((4926, 4679, 7698, 4169, 9365, 6720, 3524, 8220, 6731), (3216, 7333, 5982, 8011, 4814, 3267, 7604, 5680, 8511), (5535, 7474, 8421, 7331, 4780, 3280, 3688, 7171, 7615), (7753, 6007, 7176, 6580, 6785, 5562, 5194, 6287, 7134), (8279, 8825, 4680, 5160, 6716, 5584, 6971, 8972, 7302), (9298, 6582, 8348, 8814, 9101, 4839, 8389, 8779, 6885), (7467, 7175, 7582, 3637, 3419, 5865, 6271, 7642, 9335), (4769, 4355, 3726, 7184, 8597, 4971, 3246, 7626, 8988), (4287, 8274, 9205, 8678, 7234, 4099, 8318, 3925, 5883), (7575, 5349, 3851, 4904, 3971, 7146, 8874, 5744, 5023), (7340, 8887, 8510, 4528, 9258, 3772, 6870, 4367, 3697))
Report the entry just right of the smallest entry.
Answer: 7333
The entry just right of the centre entry: 4839
The entry just left of the centre entry -> 8814
The median of all entries: 6785
Report the smallest entry.
Answer: 3216
The centre entry: 9101
Report the entry just left of 5883.
Answer: 3925
Report the entry just right of 7604.
Answer: 5680
Report the entry just right of 9298.
Answer: 6582
Report the entry just right of 5680.
Answer: 8511
The entry just right of the largest entry -> 6720
Report the entry just right of 7575.
Answer: 5349

Read these off the row that follows.
1) Read off the entry just left of the smallest entry.
2) Read off the median entry.
3) Read off the 3rd entry from the left.
4) Read off the entry just right of +0.25.
5) Read off the 4th-last entry.
6) Read off the 2nd entry from the left.
7) Read off the 3rd entry from the right.
8) Read off the 4th entry.
| +0.04 | -0.12 | -0.08 | +1.13 | +3.89 | +4.88 | +1.98 | +0.25 | +0.10 |
1) +0.04
2) +0.25
3) -0.08
4) +0.10
5) +4.88
6) -0.12
7) +1.98
8) +1.13

| +4.91 | -0.53 | +0.79 | +2.12 | +1.11 | +2.58 | +3.71 | -1.02 | +1.28 | -1.94 |
| -4.57 | -0.79 | -3.28 | -3.33 | -1.86 | -0.71 | -2.61 | +0.90 | +0.25 | +1.16 |
| -3.86 | -0.14 | -3.45 | -0.44 | -1.64 | -0.32 | -5.20 | +1.19 | +0.37 | +0.90 |
| -2.06 | -1.27 | -0.57 | -1.25 | -2.88 | +0.42 | -0.73 | +0.44 | -0.62 | +2.92 |
| -2.22 | -1.17 | -1.43 | -1.02 | -1.83 | +0.06 | -0.41 | +1.05 | +0.38 | -0.36 |
| -2.63 | +0.42 | -2.36 | +0.13 | -3.24 | -0.72 | -0.72 | +0.26 | +0.76 | +0.20 |
| -1.94 | -1.05 | -2.47 | -0.51 | -1.64 | -1.81 | -2.90 | +0.42 | +1.84 | -0.48 |
| -0.64 | +0.22 | -0.58 | -1.27 | -2.25 | +0.74 | -0.31 | +2.07 | +0.92 | -1.57 |
| -0.53 | +1.14 | +0.58 | -1.03 | +0.55 | +1.46 | -0.87 | +1.86 | +1.85 | +0.67 |
| -1.30 | +0.80 | -1.91 | +2.55 | -2.79 | -0.54 | -0.33 | +1.56 | +3.45 | -1.46 |
| -2.46 | -0.10 | -1.87 | -0.55 | -3.77 | +0.00 | -2.48 | +0.35 | +0.61 | -0.38 |
| -0.70 | +1.23 | -1.42 | +2.38 | +0.19 | +0.91 | +1.52 | +1.75 | +0.98 | +0.17 |
| -0.29 | +0.24 | -0.87 | -0.60 | -1.42 | -0.74 | -2.29 | +3.22 | +2.30 | -1.11 |
Indices start at 1.
The entry just right of the smallest entry: +1.19
The entry in the bottom-right corner?
A: -1.11
The entry at row 2, column 1?
A: -4.57
The entry in row 1 and column 2?
A: -0.53
The entry at row 1, column 3: +0.79
The entry directly below -0.79?
A: -0.14
The entry in the top-right corner -> -1.94
The entry just right of +3.45: -1.46
The bottom-left entry is -0.29
The entry just left of the smallest entry?
A: -0.32
The entry just right of +0.74 is -0.31
The entry at row 3, column 1?
A: -3.86
The entry directly above +3.22 -> +1.75
The maximum: +4.91
The entry just right of -2.25 -> +0.74
The entry directly above -3.77?
A: -2.79
The entry just left of +0.58?
A: +1.14
The entry just right of +0.92 is -1.57
The entry directly above -0.33: -0.87
The entry directly above -1.81 -> -0.72
The entry just left of +0.80 -> -1.30
The entry directly below the smallest entry?
A: -0.73
The top entry of the column that holds the smallest entry -> +3.71
